Here are some numbered points:
-3:20:16:13:14:-31:8:16:-21:-24:-7:-12:6:2:10:-15:34:6:-3:10:-5:-3:13:0:-22:-4:7:-18:48:22:27:5:3:12:-8:1:26:-16:21:11:-34:-18:7:5:-16:-13:16:-22:-5:16:9:11:3:-19:2:8:7:-4:26:20:-8:9:16:6 0
-12:-20:29:19:8:15:-17:-23:6:-22:3:14:-8:10:-13:-4:-5:7:20:47:11:0:-5:-17:-3:-6:30:9:0:21:6:0:-43:-12:-25:8:-16:-4:-11:35:-2:43:-10:4:-4:-30:13:37:-22:-28:18:13:32:-16:2:-2:2:-28:-34:4:21:17:-4:-16 1
-36:-6:-28:61:29:-31:-27:6:19:27:-10:7:27:47:-7:31:22:-66:-39:-42:39:21:35:-2:18:-44:-11:51:-15:2:40:18:-63:28:-2:-14:2:23:-49:13:-40:-45:3:-13:-8:-51:-15:-30:-15:27:-16:-11:37:-19:9:7:-9:-10:32:-16:3:52:-40:-18 2
-12:-8:0:-53:-32:18:19:24:-1:25:-4:16:-17:-23:23:-16:-28:35:15:10:-19:16:26:33:12:51:31:-4:7:13:-25:-21:18:0:44:19:33:10:-18:14:15:41:-12:-6:-8:-5:18:-1:26:-11:-20:44:-36:16:17:25:-1:-3:-2:-19:-26:3:-13:28 3
7:31:14:8:4:33:-12:-14:-15:-6:-39:16:-8:-3:51:-42:-10:-38:25:-81:-12:15:51:38:8:-15:-8:21:18:18:-36:16:-6:-11:22:10:-50:7:-37:-35:-13:-25:-27:-33:-6:-31:7:-20:-12:-35:-48:-2:-23:-13:-27:-24:-23:-20:-2:-65:32:33:9:-52 4
2:12:13:-24:1:-8:-8:13:8:10:-31:9:8:-20:-4:2:-2:-8:5:-27:-4:-20:2:32:-6:-18:-3:-11:-16:-8:20:7:-1:-44:25:22:11:-18:-12:11:8:2:-57:-51:21:-40:25:-2:8:-17:4:-16:0:11:-24:9:-4:-15:6:-11:-8:45:4:-22 5
29:-2:31:-8:10:31:-10:-26:11:2:-5:21:14:-5:40:-56:16:-13:52:21:-24:43:11:21:-42:32:10:26:20:-23:-28:-44:16:-26:18:-26:-23:-6:0:-57:-4:-7:-17:11:7:10:15:34:-43:-16:30:-10:-12:35:10:-17:-19:28:-13:-24:-13:0:47:-18 6
9:23:-5:10:-28:12:-23:18:11:3:20:-12:-12:-44:29:-7:-26:-10:-1:-26:4:17:48:15:-6:-12:18:18:-29:-15:17:21:30:1:34:-40:7:9:0:-22:9:31:14:11:-33:-15:-22:20:9:1:-19:13:2:14:2:19:-13:20:-26:3:-10:-26:13:40 7
-22:-43:27:0:-18:-31:2:9:-11:-43:36:-51:11:25:-46:24:15:8:-12:34:0:-9:-23:-17:26:-5:5:9:21:-18:22:11:5:-11:-20:-22:24:8:52:26:-10:32:29:17:-9:36:25:-2:30:8:-16:-7:-11:37:9:7:28:-11:-4:2:-24:-7:-32:10 8
-36:7:-23:11:21:16:12:-1:33:-29:2:-29:-38:16:-33:1:-11:-5:-22:19:-8:-49:-19:-5:31:-22:33:-4:-17:-6:-7:21:-4:15:-21:6:-6:27:41:6:-29:5:4:-17:13:-6:5:-16:-8:-18:18:2:-7:21:-17:19:37:-10:-17:50:1:-42:-12:31 9
-58:-32:4:-44:35:-19:-11:-20:11:-18:14:-10:2:-1:-101:22:2:35:-38:34:18:-34:-32:-37:14:-41:22:-24:-53:25:-2:-24:-40:-46:-23:-52:6:26:23:11:-24:46:8:-17:41:-11:12:-13:32:13:32:3:-24:40:26:30:64:-27:17:93:6:32:-30:-31 10
34:-26:10:5:-16:29:3:-15:16:-1:-11:-2:-6:-23:48:0:3:-33:22:-31:-3:48:17:37:0:5:11:-21:-19:19:-38:-6:5:25:1:29:-22:18:5:2:45:-28:1:-18:-28:1:5:23:0:-15:7:21:0:-20:13:-40:-3:26:30:-30:4:28:17:-35 11
28:39:-2:-3:30:-14:-3:-25:-1:-13:-11:10:23:-10:15:-29:23:-12:-3:-30:3:7:17:5:39:19:-26:-1:16:-39:-6:42:5:-18:-23:-15:9:1:-15:-1:-17:-32:9:18:-16:4:-37:-29:10:-15:16:-27:-24:-29:-11:-67:-20:10:-9:-28:-25:-35:7:-22 12
10:3:1:31:18:17:-44:45:18:-4:7:-33:36:15:-37:-4:11:-27:-46:-1:-10:21:-34:-20:29:-40:0:36:-8:40:37:33:-39:-11:-27:27:29:5:-9:30:-4:5:31:12:-7:-24:44:-15:33:23:-49:-61:38:2:12:17:8:-32:2:4:10:-27:-7:-2 13
31:-41:-44:-11:-43:-5:2:-31:-30:-9:-9:-10:23:8:20:15:17:-43:-42:28:16:5:16:-23:-5:0:10:-3:-3:-14:10:16:-32:43:0:-23:44:-13:-57:3:-25:15:-28:-12:-34:26:-12:-4:2:24:-29:-6:30:-13:22:-6:-38:5:20:4:5:1:12:15 14
40:-13:-3:18:-20:6:-12:6:-13:19:-15:35:27:48:42:-17:44:-23:-29:-53:30:19:62:43:27:32:-43:22:17:-9:-1:-14:-8:11:10:-4:2:-18:-32:-13:-36:-31:-26:-29:12:-31:-7:-14:-36:30:-1:-17:12:-5:-9:-18:2:-4:9:-51:6:19:-11:-19 15
24:10:8:23:-4:55:12:-17:16:-8:15:-11:16:46:56:-17:-7:16:-6:5:-34:36:36:4:19:41:13:16:9:-13:-8:13:-13:5:6:-5:-32:19:-20:-10:34:-1:18:-49:13:23:-17:27:8:-2:3:-9:-18:-16:-14:-7:-36:14:-19:-56:11:-7:26:29 16
-20:10:18:20:22:-1:17:-20:-12:-5:-7:8:-53:9:19:-9:-22:30:11:17:-19:-22:-48:-33:-21:-6:26:-15:12:-8:-5:-6:5:-14:-40:-11:-30:7:42:-13:25:-12:17:22:22:19:33:8:12:33:27:18:1:-19:5:19:13:9:-8:5:-29:12:1:1 17
-26:35:-6:22:-5:9:-2:14:9:3:23:34:-8:28:39:24:-30:14:32:-18:-14:-23:7:27:-15:-21:-2:11:-25:2:-5:-21:-20:-38:5:-23:2:-11:-18:-1:15:-26:-20:-11:19:-10:5:8:9:-22:23:-11:7:24:-33:-3:18:15:-20:19:16:28:-1:-16 18
3:12:14:-27:14:1:3:-47:11:15:20:-19:-20:-33:4:-9:-51:5:14:41:-52:-5:7:3:-9:-14:-27:-19:-14:3:-15:-2:5:2:34:-11:-8:3:-18:6:18:-25:-9:0:2:9:-23:-8:5:-34:33:-38:-5:8:2:-2:43:19:10:-6:-10:-13:30:15 19
27:5:3:17:-31:-23:-22:26:15:-1:-2:27:35:25:31:22:12:-23:-12:-27:2:3:7:-11:-18:-35:-9:-11:-12:-1:37:30:-8:-1:-24:20:25:-5:-52:2:10:-9:2:-30:-34:-13:33:-23:7:-20:-14:-28:-5:-10:2:26:21:-48:18:-4:12:45:-11:8 20
-3:-30:1:-5:-56:6:4:-37:35:8:7:44:-40:-29:-43:-27:-2:45:-3:7:-36:32:-2:1:-6:21:-26:-23:-23:9:-59:-24:4:19:5:13:18:-25:11:-17:35:30:5:-18:-14:19:-41:16:-9:-10:-14:35:-21:-21:-29:-29:-2:13:-3:2:-10:-39:13:27 21
-13:-23:2:-6:-37:31:16:-1:-29:0:16:35:38:27:51:-2:21:5:62:-52:-5:7:33:15:-26:60:-41:28:-9:32:-42:-16:4:-7:8:-1:-28:-18:-55:-9:-36:-52:-41:-18:-10:-42:32:-4:-39:-2:4:23:21:49:-29:-8:-54:-6:6:-28:44:18:37:-14 22
44:-22:-14:8:-22:15:-20:0:-1:3:-27:-1:48:4:36:-15:23:-32:22:-12:-7:34:12:-10:25:2:-31:26:-37:-22:5:-41:35:15:-40:-4:33:-9:-32:-26:-8:-17:-4:-21:10:-29:-15:-27:-53:12:-34:29:18:-3:-5:-14:-32:18:-16:-21:-47:-12:4:-18 23
-6:19:-4:1:-30:36:-11:6:22:-9:-20:14:1:10:30:-38:21:-24:18:-33:-5:8:20:8:-36:12:-8:-4:-17:43:2:-8:0:3:-17:-16:1:-5:-52:-13:21:-49:-37:-28:0:-15:-13:-29:7:1:32:15:14:-8:4:2:7:-9:-17:-25:-8:28:-6:-37 24
-50:-21:-33:27:-7:-20:-24:-28:0:19:-4:-5:37:38:-18:3:5:-29:-43:5:6:42:-23:0:18:-19:-34:7:-34:29:3:27:2:25:-32:3:26:7:-12:27:-22:18:31:6:-27:10:-4:-20:-3:62:-54:-5:-32:2:41:2:-25:1:21:-1:-5:-33:35:-4 25
31:12:9:5:-4:-5:19:-38:-18:19:1:28:5:-33:6:-4:37:-18:34:23:29:-4:-23:-10:10:13:5:5:-20:-31:-19:-10:13:-1:-9:-18:7:8:38:-18:-5:16:12:8:-6:16:-18:8:21:0:-21:19:5:-3:2:-20:2:47:-19:-10:15:-22:1:2 26
-24:4:-1:29:2:16:3:30:-9:10:-2:24:-1:-9:36:-9:-38:-13:34:-8:11:-22:-13:-8:-30:-15:-4:7:-11:-22:59:-35:-17:-16:4:9:-15:21:-4:-19:-5:-37:-1:-37:-9:-49:16:-21:-10:3:9:-14:-13:-12:-11:44:-2:17:1:11:-22:36:-10:-21 27
-21:-4:-6:-27:15:-60:27:2:-23:15:-12:-21:3:-5:-25:9:-4:35:-3:51:30:-24:-19:-47:27:-31:41:-55:-19:16:35:-13:23:-18:-9:-7:-5:2:55:9:-13:16:-10:22:8:-36:-2:-9:-2:-12:2:18:29:-17:-37:-10:41:-35:21:34:4:-19:13:8 28
-41:16:-26:-44:62:38:64:28:2:34:44:54:-14:-29:9:1:-63:41:42:33:1:-65:-61:-35:-58:-13:65:-33:13:-14:-15:-21:71:-16:42:38:-2:3:46:8:30:10:-14:45:39:2:8:1:-18:-11:43:34:-35:61:-9:23:42:38:-27:63:41:1:13:-32 29
-13:-19:38:-8:-40:4:21:6:-12:17:-7:-16:-3:7:-10:9:-16:1:-39:-29:-20:29:27:-9:17:34:1:13:2:-9:-9:20:-17:-2:-37:-23:9:10:-10:5:33:-10:18:24:-29:15:-18:-14:-2:-4:-6:9:6:-6:27:-26:-20:-26:7:-51:29:-39:-30:4 30
Which three points above are nearest to each new point, looking only along the 3 directions in which the numbered points spread most? Their numbers follow each, nearest first.
-18:25:-1:-11:-18:-2:-32:48:12:6:20:-6:-10:-6:-12:0:-39:-28:35:12:1:3:-20:0:-1:-13:-4:-22:-35:10:2:21:19:-15:27:6:-17:16:8:38:-15:-45:39:23:-28:42:23:-40:24:21:15:36:29:-5:15:24:35:-20:22:27:24:22:-6:-38 1 0 9
12:11:8:-21:-10:11:27:30:3:-3:17:9:0:8:22:-10:-44:7:25:-26:27:25:30:27:5:11:-60:13:40:-10:-24:-4:-53:16:38:-19:0:-15:-22:13:-9:-26:19:-30:4:-18:-2:-25:17:-35:-6:-20:-11:2:-37:7:13:3:32:-5:15:14:15:1 24 11 5
-7:-4:6:18:-17:3:12:3:6:18:-12:-17:-38:-13:20:-15:-12:9:46:-9:-14:-8:9:46:-23:46:-30:-22:8:-4:-22:7:4:9:14:-6:-29:3:12:-39:24:10:-13:43:62:0:-3:16:-4:-23:8:20:-47:19:-20:-27:6:7:-52:-22:6:-14:18:15 3 6 19
24:-5:-40:46:-31:-5:-6:-7:-3:-16:-21:-4:-20:-3:55:12:30:-32:-16:-46:-24:25:67:7:21:21:-33:55:1:-2:-5:15:-40:5:24:-19:-24:-38:-38:-19:27:-12:-42:2:-5:28:31:39:-13:-2:-49:-5:24:-19:8:-23:-46:3:-3:-44:-14:-12:9:0 23 15 12
-6:-47:-16:35:-17:-8:-28:29:-1:0:-36:-12:56:44:-38:48:11:-31:-43:4:47:-19:12:4:-3:-14:16:6:-27:-45:18:-25:-18:-3:-34:20:60:32:-2:13:-30:7:5:7:-4:11:-27:-28:5:27:15:-57:23:-27:35:39:4:17:9:44:-25:-13:5:-7 13 25 0
11:-4:27:17:-10:10:-15:-15:2:-5:-18:4:-13:-32:24:-53:37:4:14:-28:-25:-11:-9:45:-11:16:20:18:10:8:16:18:-32:-19:-4:42:-3:-14:12:1:17:-26:1:-28:10:-8:12:54:-26:-12:-13:-10:33:11:-13:-50:-11:10:-7:-36:1:22:-26:20 11 7 24
2:7:18:-12:10:-10:46:9:0:-13:33:10:-23:45:-4:1:-16:10:-22:10:-5:-14:-43:20:6:29:39:-2:19:9:2:2:18:25:-6:34:3:-12:-3:10:-9:-11:15:38:18:-8:-45:18:-4:-6:20:-19:-12:30:4:8:31:12:2:46:-15:8:16:43 17 1 19
25:9:22:0:-18:24:22:1:-42:-27:-27:33:-11:35:-5:-57:16:-10:27:-23:27:-3:-4:30:-23:9:-20:-22:5:15:-21:-33:-9:10:9:5:-14:-2:16:34:30:-2:-24:-16:-20:-14:-7:33:-61:11:0:-2:-35:-28:-36:-4:-31:35:-29:-48:-34:3:17:-35 11 16 6
62:-22:-6:-9:-30:-75:-54:-19:-8:-18:11:-67:46:36:-71:47:61:6:-90:27:6:7:-4:-40:50:-25:-13:-4:-12:-6:49:48:7:66:-16:12:49:13:-2:7:-29:53:54:41:22:63:-43:32:47:23:-23:-36:14:-23:37:3:6:-19:15:-25:-50:-78:-32:21 25 8 13
-3:24:-33:-17:29:-18:28:-21:-7:-5:1:-26:-28:-40:-26:8:13:14:9:38:-25:-54:-28:-5:-13:2:0:-29:25:8:12:-29:23:26:-10:19:10:-28:100:-4:7:26:40:21:6:31:-20:23:27:-20:-3:61:-9:-5:20:-4:-4:7:2:18:16:3:13:4 17 19 9
-23:-19:1:-13:14:7:-21:21:-26:7:-3:1:-33:-21:-2:-17:-2:6:40:-30:-7:-38:9:-5:0:-15:-1:16:29:-22:2:-22:-2:5:3:13:-44:4:-14:-26:-11:-19:-29:-28:10:-4:17:-16:-34:-9:6:-29:-21:3:-27:17:8:14:-25:25:41:13:-16:3 18 5 27
-41:-6:54:-27:24:32:42:-18:-22:-21:-2:35:-18:-34:29:-38:-57:43:39:-29:13:-43:-59:21:-37:24:5:-50:7:8:-24:-11:-4:7:0:14:-42:20:5:19:38:30:-13:12:32:17:-3:18:-15:-11:22:14:-17:18:-60:-10:16:35:-33:-29:12:51:27:23 19 3 17
-22:-3:-27:4:29:-22:25:1:-18:10:12:27:11:13:3:20:2:2:22:16:13:-16:-13:-12:14:-16:0:34:8:0:-20:-16:25:-37:-23:8:-7:17:-24:42:-13:-38:-3:-2:11:18:39:-46:4:6:3:-12:-4:45:-33:17:10:-13:-8:2:18:9:19:26 1 0 5
